In the data rows, 500 means zero.
Some points, one per row:
[494 520 539 604 403 575 542 427 561 464 418 491 528 460 508 366 383 576]
[603 568 596 578 551 533 611 636 544 676 529 484 541 677 684 436 510 527]
[579 517 579 568 477 516 570 422 540 438 464 515 483 505 515 383 500 567]
[529 539 493 481 342 504 373 445 362 465 600 424 490 309 476 460 521 514]
[564 472 505 457 577 619 594 552 557 609 434 495 490 649 458 435 503 396]
[375 446 594 586 574 344 575 483 372 599 518 495 482 535 615 347 299 510]
[514 528 651 436 744 445 545 481 509 569 386 606 393 489 653 311 297 644]
[531 498 373 517 569 443 492 477 574 404 434 522 514 507 332 549 502 401]
[415 422 383 452 561 407 474 549 512 420 414 491 442 425 536 569 355 444]
[457 473 476 512 556 422 577 479 417 470 449 521 404 600 552 324 405 476]
[389 411 450 385 621 418 605 505 406 579 385 495 389 478 649 388 324 600]
[423 465 408 439 633 538 611 506 648 468 410 548 497 629 517 481 654 366]
[475 567 643 642 451 246 463 472 351 493 415 382 392 483 707 283 163 686]
[496 409 538 427 296 426 458 482 443 575 445 478 645 491 481 391 484 458]
[634 450 570 628 503 563 656 404 610 477 432 580 544 590 512 386 675 575]
[456 531 443 585 372 458 383 565 461 448 538 397 573 390 547 372 425 396]
[638 430 258 399 564 580 564 517 669 343 456 597 508 632 280 708 698 310]
[693 531 477 565 613 696 610 375 723 473 417 552 529 704 416 422 821 525]
[455 486 458 369 637 448 618 552 525 615 339 481 407 495 610 400 357 527]
[672 625 447 441 808 638 697 444 790 483 400 681 455 662 395 552 618 544]
21 more points follow, each with its number after it:
[603 574 527 576 551 534 559 353 517 468 402 538 485 614 507 344 476 545] 0
[474 470 413 388 643 484 541 540 558 400 519 532 478 551 413 681 607 419] 1
[479 431 379 426 488 443 422 491 424 442 443 450 450 491 475 589 287 457] 2
[442 536 619 541 307 372 381 496 421 578 423 432 542 485 560 415 387 481] 3
[316 616 754 534 378 400 365 508 305 567 672 425 385 232 614 528 260 724] 4
[539 554 565 464 501 608 477 477 492 456 616 485 443 328 405 627 622 608] 5
[437 395 391 633 491 470 473 582 524 512 521 511 546 547 390 505 627 514] 6
[568 488 542 430 535 554 618 491 490 642 436 519 513 612 581 403 419 474] 7
[414 434 471 400 503 355 441 508 345 425 495 427 427 459 510 568 249 533] 8
[578 490 315 412 593 507 582 488 726 398 428 535 528 582 337 463 574 321] 9
[546 439 406 316 682 553 616 572 616 491 373 589 500 553 457 617 610 474] 10
[496 495 521 652 471 616 487 534 535 457 620 542 486 604 395 609 785 528] 11
[471 618 688 543 477 664 396 536 477 519 692 561 407 420 452 687 716 633] 12
[541 517 646 519 206 450 404 501 473 573 454 533 584 466 597 523 419 479] 13
[538 592 545 604 570 525 496 378 434 503 485 468 457 565 598 362 348 630] 14
[396 501 485 533 655 436 639 552 529 512 415 483 465 566 512 454 519 441] 15
[559 455 449 444 514 367 405 477 502 476 480 478 463 433 439 451 378 411] 16
[534 527 466 588 382 441 536 493 529 425 404 440 428 464 505 315 363 551] 17
[533 471 564 466 477 648 410 554 759 573 667 573 789 510 592 776 717 396] 18
[485 552 621 522 466 488 571 429 512 473 421 488 453 505 470 346 363 566] 19
[464 419 455 569 496 459 459 451 457 509 572 539 527 443 427 483 509 380] 20
Which of these numbered points is nearest to each point below, ignoring the direction in which the first points spread most? Its number follows each.
[507 558 612 476 573 723 495 495 573 550 665 533 438 408 392 743 722 594] > 4
[455 563 509 565 403 482 487 413 471 480 361 474 460 432 505 281 373 591] > 17
[405 414 638 407 389 505 383 618 606 576 618 511 709 422 686 712 529 494] > 18
[340 583 555 438 457 362 361 438 233 434 489 370 396 359 610 466 196 574] > 8
[612 443 551 592 782 612 571 526 587 541 504 563 453 689 422 385 865 686] > 14
[507 515 559 604 422 603 389 557 551 467 624 524 447 515 429 530 726 537] > 11
[486 425 484 581 534 573 490 448 594 549 528 551 480 461 351 588 631 369] > 20
[561 536 521 543 541 501 594 580 464 656 447 515 493 588 579 445 418 516] > 7
[719 531 554 466 515 765 581 544 744 568 568 651 830 566 449 751 967 340] > 18
[598 452 457 510 602 424 524 478 578 429 480 522 454 557 475 370 439 539] > 9
[487 401 414 555 508 473 528 480 522 528 563 551 498 514 419 487 558 392] > 20
